In the rows, zero is written as 128.
Each named move below is a turn or a mirror, shown by a few rows before and after it. Which moves, in which order, take the first row of each later pair to the second? The first pair is answered.
miv:
[115 131 166  99 109 109 123 145 110 156 115 137 116 124  97 144 129 130
 140 141 121 107] => [111 143 158 105 134 117 117 143 103 170 129 131 115 129 105 147 115 120
 140 137 127 107]
[138 119 148  97 115 127 118 143 102 111 128 119 117 106 100 141 176 132
 140 171 131 118] => [127 145 133 104 164 148 105 143  88 143 158 113 122 122 116 144 149 114
 138 167 139 121]
[132 119 110 129 134 147 131 123 136 111 141 123 121 113 135 133 131 108
 128 135 144 156] => [138 112 111 131 127 145 132 124 138 103 137 122 119 111 131 128 138 108
 127 133 143 157]
[140 115  70 151 176 148 107 116 155 116 181 106 145 121 133 117  86  96
 126 115 157 165] => [157  65  97 137  89 118 132 120 178  64 130 118 137  97 104 110 135 130
 128 123 140 158]
rida:
[116 154 123 114 130 121 140 105 147 122 153 135 131 160 129 130  95 119
 181  82 138 153] => [107 155 146 104 117 113 145 112 144 130 133 138 127 156 111 128 101 124
 177  82 130 141]
[170 146 154 114 142  64 116 123 116 139 145 121 171 187 131 141 180 149
  87 157  95 110] => [175 142 145 118 147  66 117 119 119 137 153 119 171 190 143 140 178 147
  85 160  99 108]
[140 176  95 128 154  81 111  98 173 137 182 129 123 163 142 141  56 123
 156 126 151 135] => [110 181 164  98 116  70 114 123 158 168 129 141 105 152  80 139  75 141
 161 121 133 102]
rufi:
[139  71 127 141 152 150 138 131 119 115 134 115 116  99 154 119 124 110
 120 161 155 125] => [128  70 153 136 111 133 153 126 140 104  96 113 105 104 136 109 121 122
 145 136 136 134]
[139  89 122 121 134 149 127 135 120 102 134 120 118 103 132 131 149 127
 118 145 141 130] => [135  92 141 121 101 128 140 125 141  95 105 123 109 117 130 118 147 140
 141 127 116 137]
[163 105  88 140  77 119 152 117 145 102 124 113 119 125 131 122 158 160
 113 137 125 140] => [168 109  77 144  94 126 144 117 136 109 139 113 127 126 141 127 157 157
 101 150 132 133]
Mivom:
[141 120 117 114 134 111 146 117 114 114 134 158 120 141 120 155 150 127
 130 151 165 107] => [139 110 116 113 133 122 148 121 112 101 132 153 112 129 118 152 146 117
 130 147 173 117]
[123 141 112 127 145 167 138 148  79 195 133 150 121 108  82 109  81 148
 107 167 130 101] => [139 142  93 134 149 155 136 139  86 191 147 153 134 119 100 107  93 158
  99 180 131  90]
[152 127 138 145 126  99 120 133 128 103 134 155 150 107 183 131 147 156
 117 151 111 117] => [143 110 132 145 121 125 124 141 128  79 132 144 138  81 180 129 142 141
 122 141 125 140]
[130 112 113 105 106 114 143 116 114 143 146 157 126 163 129 136 125 133
 119 139 113 116] => [136  97  98 110 107 127 148 116 113 120 153 151 122 154 138 134 127 124
 115 140 126 133]
Now pairs of rows:
(two moves a pair)
[150  63  98 178 132 124 142 109 117  47 151 126 159 103 155 123 114 139
 166 146 123 154] => [126  94 125 181 122 106 151  96 142  66 121 123 151 133 149 113  83 148
 203 110  96 161]  Mivom, rufi
[138 119 117 136 115 118 137 109 151 124 124 128 129 140 147 118 124 136
 134 134 123 120] => [140 109 106 139 124 136 130 112 143 115 132 124 126 130 154 121 121 123
 129 137 134 127]  Mivom, rufi
[118 127 109 133 116 108 145 114 151  88 120 144 123 143 120 124 146 128
 153 106  84 129] => [111 142  92 140 157 132 134 114 141 105 147 134 126 149 136 128 121 107
 153 101  98 141]  miv, Mivom
[ 57 173 117 109 164 170 115 151 117 158 152  96 132 106 124 141 117 102
 113 174 170 132] => [ 73 145 164  90  75 114 140 153 137 130  94 120 125 105  89 136 170 157
 122 177 137  99]  miv, Mivom
[166 121  70 142 142 156 131 112 112  88 152 115 136 134 152 136 116 108
 122 133 156 158] => [168  97  89 131  94 142 147 117 126  60 122 122 129 124 133 131 140 126
 131 130 145 158]  miv, rufi
[145 120 125 129 154 119 112 150 104 161 162 134 150 131 123 144 144 136
  86 169 148  77] => [155  95  84 143 154 148 122 133 124 102 174 113 141 113 153 138 130 110
  97 152 163 131]  rufi, rida
[130  96 161 151  91 131 104 110 138 125 130 135 185 130 119 119 227 110
 122 129 152  86] => [119 139 138 166 152 145  86 104 123 168 167 124 194 153 145 121 184  90
 124 123 154  91]  rufi, miv
[174  66  74 106 111 156 126 106  85  82 166 123 112 102 170 132 181 110
 122 136 130 142] => [171  84  92 117  69 114 144  78 126  76 128 129 108 142 175 117 169 137
 161 108  93 148]  rufi, rufi
[120 109 167 106  93 119 129 139 115 150  91 133 138 114  91 113 150 144
 140 127 125 101] => [163  96 118 126 104 101 124 117 123 126 125 141 164 129 141 120 167 156
 117 153 128  98]  Mivom, Mivom
[117 112 116 127 142 150 117 138 117 119 138 125 133 102 121 146 138 111
 109 142 161 140] => [ 95 146 123 131 150 145 114 129 129 141 128 117 128 126 120 141 103 111
 135 111 145 153]  rufi, miv
[ 88 160 129 115 202 117 110 153  82 213 133 145  97 143  98 135 108  99
 105 129 146 114] => [ 83 176 152 117 153  78 129 129 123 205  86 147  90 174  98 120  99 126
 144  94 107 120]  rufi, rufi
[135 164 119 139 117 105 133 104 141 125 137 123 122 150 136 128  86 126
 153  94 113 160] => [158 155  92 145 143 113 123 108 121 125 179 124 138 143 156 139 102 121
 121 125 133 148]  miv, rufi
[106 171 155  95 151 164 135 160  80 156 107 131 106 139  93 124 110 111
 135 149 120  97] => [156 142  71 130 163 170 140 121 107  88 153 120 121 145 168 120 111  99
 125 156 138 139]  miv, rida
[ 97 119 157  97 160 151 116 159 104 147 132 132 115  93  73 153 143 123
  94 149 139 102] => [132 125 133 111 171 119 112 141 112 150 159 146 142 126 110 155 159 145
  77 173 132  82]  Mivom, Mivom
